Each row is where one point has got to under a steady rotation. How many steps took it there?
The counts run from 0 to 604.
[128 146  78  68 160 175 109 113  89 127 135 139 100 110 171 168 150 115
 133 116 167  98  85 123 144 133 106 131  65 127 143 100 130 155  65 125
 164 131 129 109 109 150 108 142 129 138 153 111 129 123 144 133 113] -> 450
[172 154 126 105 104  92 117 175 141 135 106 141  95 121 136 128 175 151
 141 118 144 112 127  67 168 146 105 134  86 120 162 137 159 160  78 129
 119  95  99 122 118 131 124 169  87  96 113  89 123 133  94 142 112] -> 221
[137 125  94 102 136  86 104 168 116 161 125 143 103 109 124 114 139  98
 105 126 174 155 118 138 146  84  89 157 152 111  63 130 148  98 122 163
 105 134 101 126 132 118 130 164  92  96 127 172  84 128 156 113 126] -> 333
[119 164 143 117 125 153 139 119 147 186 165 125 153  88 115 157 162 106
 131 171 149 157 157 151 151  78 143 138 138 157 118 132 123 112 141 177
 134 138 159 107 160 124  77  97 138 139 127 139 106 109 150 111 196] -> 520
[140 143 106 143 105 116 110 158 163 204 176 139 142 126 127 143 155  74
 124 128 149 151 134 167 145 108 129 150 192 116 149 121 118  72 116 179
 142 117 115 116 125 156 131 138 130 132 165 147 101  94 150  85  95] -> 213
[112 103 163 128 144 146 155 140 140  98 148 115  94 168 173 118 171 150
 146 115 110 104 150 142 123 143 161 162 115  85 153  88 167  89 117 155
 106 145 137 110 131 143 152 126 178 108  82  62  87 149 114  99 100] -> 427
[123 134 173 120 128 151 159 135 123  93 147 104 136 101 121 137 143 101
 127 134 129 149  89 126 136  99 112  95 108 160 130 119  89 120 124 136
 150 120 164 128 153 103 124 112 110 175 211 114 123 152 168 175 210] -> 406
[136  95 152 147 131 126 112 138 112  69 101 123 170 133 142  98 124  77
  94 135 126 125 122 115 118 125 104 105 119 137 110 118  93 175 158 123
 138 149  96 162 168  93 134  92 132 122  68 154 165 135  76 150 128] -> 584
[157 136 109 113 116  52 108 139 146 129 154 108 143 134  64 107 156 147
 159 144  97 170 152 113 100  99 141 110 175 111 112 133 114  80 147 113
  95 112 157 135 126 162 135 157 109 126 125 140 121 111 102 157 171] -> 435
[113 101  98 116 138 103 141 114 171 113 167 112 149 124 106 171 111 118
 155 112 124 117 148 136  94  62 159 102 195 102 123  87  97 107 152 122
 141 145 136 145 128  98  69  95 167 141 106 148 148 117 135 103 151] -> 206
[125 108 142  71 167 114  99 146 122 150 149 120 154 108 117 111 172  75
 129 130 163 158  85 122 135  87 118  93 125 137 134 117 137 129 180 151
 137 133 120 156 145 122 148 111 156 125  80 154 143  81  97 119 161] -> 409
[154 161 100  97 144 105 102 158 123 105 133 112 136 129 151 142 160 100
 106 128 123  92  96 108 128  98  82 117  88  97 143  95 117 158  81 120
 170 134 106 133 123  81  94 130  88 101 105 114 128 130  70 120 162] -> 445
[141 142 179 141  89 143 120 143 196 128 162  99 132 129 138 128 191  98
 134 123 133 119 132 132 149 147 160 140 159 113 175 120 116  99 153 187
 143 109 108 109 152 151 148 130 161 122 157  79  89 111 121 130 147] -> 323
[129  65 153 111 123 107 138 149 153 166 139 174 149 129 107 169 136  97
 160 112 118 126 109 135 102 102 108  84 138 142 181  99 139 122 125  99
 167 106  98 160 133 127 106  98 156 137 125 148 147  90 141  88  93] -> 69
[108 128 106 114 155 102 185 128 119 117 170 124 129 124 102 143  91 149
 127 120  93 106 113 137  89  70 148  91 131 138 160  77 122 111 103  95
 143 126 161 134 104 113  96 116 149 164 151 108 149 129 113  85 144] -> 489
[141 160  87 139 124 106 145 122 146 137 149 111 170 109  96 114  92  91
  89 148 140 129 150 156 117 100 153 108 187 172  87 121  90 132 170 138
 145 138 114 130 138 109  89 126 125 158 137 179 168 108 118 116 157] -> 97
[114  45  84  98 140 158 139 108 112 100 118 169 105 143 135 161  71 106
 135  99 131  88 156 140  96 116 111 128 127 134 104  97 115 127 142  84
 127 125 104 144 134 129  99 107 150 143 118 170 138 136 151 115  86] -> 310
[151 107 152 109 122 127 102 120 169 171 119 147 190 122 106 158 168  79
 145 147 126 125 162 131 127 135 141 115 127 122 163 123 119 134 178 109
 157 134 108 139 147 153  95  84 148 120  59 173 135  90  80 124 146] -> 239
[105 114 168 124 104 120 148 130 135 119 141 120 121 132 127 138 173 162
 194 142 105 176 122 116 138 105 140 120 161 117 167 111 119  95  78 134
 103 109 191 126 143 153 135 104 149 146 153  94 102 146 168 155 150] -> 7
[102 128 162 112 165 173 160 123 134 132 148 114 139  92 161 112 142  99
 123 144 166 127  94 127 135 113 163  96 110 176 149 105 137 167 181 181
 148 150 122 124 146 126 121  93 194 171  99 118 161  88 135 120 138] -> 65
[157  72 111 141 111 115 167 153 206 119 150 133 125 129  91 169  82 134
 152  89 128  80 178 137 109 120 194 148 140 150 167 140 132 132 188 112
 121 120  95 143 118 129  99 133 156 132 147 131 131 128 127 107 122] -> 600
[104 104  97  87 151 131 138 119  85 121 119 144  99 145 166 159 127 140
 124 149  98 107 136 124 106  77  87 132 117 111 101  98 131 127  54  81
 117 139 185 119 130 101  98 104 104 121  91 124 112 143 122  93 137] -> 308
[ 81 112 164 113 175 139 192 118 141  96 126 132 150 119 129 116  98 120
 107 151 148 127 140 146 121  98 146 130 119 139  90  97 149 138 150 159
 109 163 126 135 150  86  73  90 163 151  89 134 143 164 139 109 136] -> 344
[103 150 106 147 164 159 178 130 121 160 170 130 138 101 119 121 100 141
 124 146 146 159 143 173 148 114 197 163 124 189 135 121 134 134 128 167
 109 166 169 115 120 154 131 127 164 179 132 124 142 132 151 118 120] -> 175
[111 116 150  88 145 172 155  88 142  97 120 144 135 122 122 171 153 131
 173 124 129 118 106 108 128 149 135  83 108 139 171  98 109 150 116 101
 153  98 143 136 140 162  97 101 156 177 131 106 165 123 150 165 131] -> 347
[168  79  72 114 113 115 101 144 145 124 109 135 122 122 112 183 112 116
 150 110 127 101 176 114 124  94 109 159 101 125  96 162 121 153 145  78
 122 126 115 133 138 111  99 122  96  89 109 179 106 127 120 135 175] -> 479
[118 166 120 134 129 158 178 130 128 166 163 119 134 102 105 151 118 146
 150 151 129 147 129 146 160 117 175 145 122 191 154 130 127 122 111 151
 110 131 185  92 127 167 119 127 158 179 177 109 137 129 171 123 150] -> 176
[101 129 149 135 121 140 194 132 164 134 118 160 124 140 126 169 116 157
 152 165 115 121 189 156 143 117 146 164 119 122 131 124 154 115  76 122
 100 134 159 108 137 111  66 114 121 140 118  79 104 194 150 111 134] -> 1
[127 114 107 142 116 113 135 166 128 135 145 151 117 147 139 151 115 113
 142 132 137 140 165 177 162 132 141 193 139 102 100 129 150  81  82 158
 105 150 119 122 124 143 130 150 107 114 146 133  66 195 155 138  83] -> 394
[139 115  97  61 177 132  89 104  93  92 137 114 116 123 122 126 173 154
 184 112 142 144 104  99 135 131 129 130  62  82 122 116 140 139 101 112
 125 143 136 125 111 170 125 144 127 109 107 123 110 160 120 194 154] -> 511
[116 120 142 151 131 167 114 129  80  88 112 114 155 120 178  89 129  90
  72 153 142 143 127 134 138 107  95 121 140 153  83 106  91 157 131 160
 126 152 128 131 172  89 152  87 140 134  79 157 141 126 107 139 137] -> 585
[154  79  83  79 117 133  87 113 113 127  93 164  92 135 112 138 136 127
 141 107 143 128 166 104 109 128  81 145 124 116  60 140 131 129 151 103
  86 113 131 119 130 165 122 151 104 103 105 188 109 103 142 158 133] -> 195
[126  79 108 100 116  91 122 128 145  80 111  98  83 144 115 132 133 175
 169  97 116 134 155  84 111  96 119 119 152  91  86 113 131 115 121 115
  67 119 156 128 122 110 116 135 120 100  97 126 104 150 127 157 181] -> 85
[143  84  97 157  99 111 156 167 100 132  98 180 102 145 111 143  92 146
 137 110 105 117 130 129 126 140 102 118 129 167 144 120 121 127  67  78
 114  97 138 130 123 150 155 154 100 140 182 147 143 141 151 135  59] -> 533
[131  96 150  70 175 109 145 120 118  98 131 163 152 134  76 156 127 116
 172 129 104 135 123 149  99 120 116 111  75 113 126 114 122 100 134  61
 160 113 122 150 132 158  95 130 114 143 150 144 112 180 143 167 159] -> 232
[117  76  80 106 143  88 140 160 102  75 141 104  87 127 103 134  87 159
 148  96 115 118 124 107  95  61 117 125 109 132  91 123 125 113 117  84
 104 127 156 143 117  86 117 148 108 123 167 130 112 155 143 130 182] -> 369
[116 146 187 173 118  99 196 188 156 147 149 125 149 130 125 112 127 124
 104 170 100 145 148 155 139  93 156 133 139 175 159 137 156 116 110 155
 110 128 155 133 152  91 134 113 134 145 129  83 126 149 108  78 135] -> 181
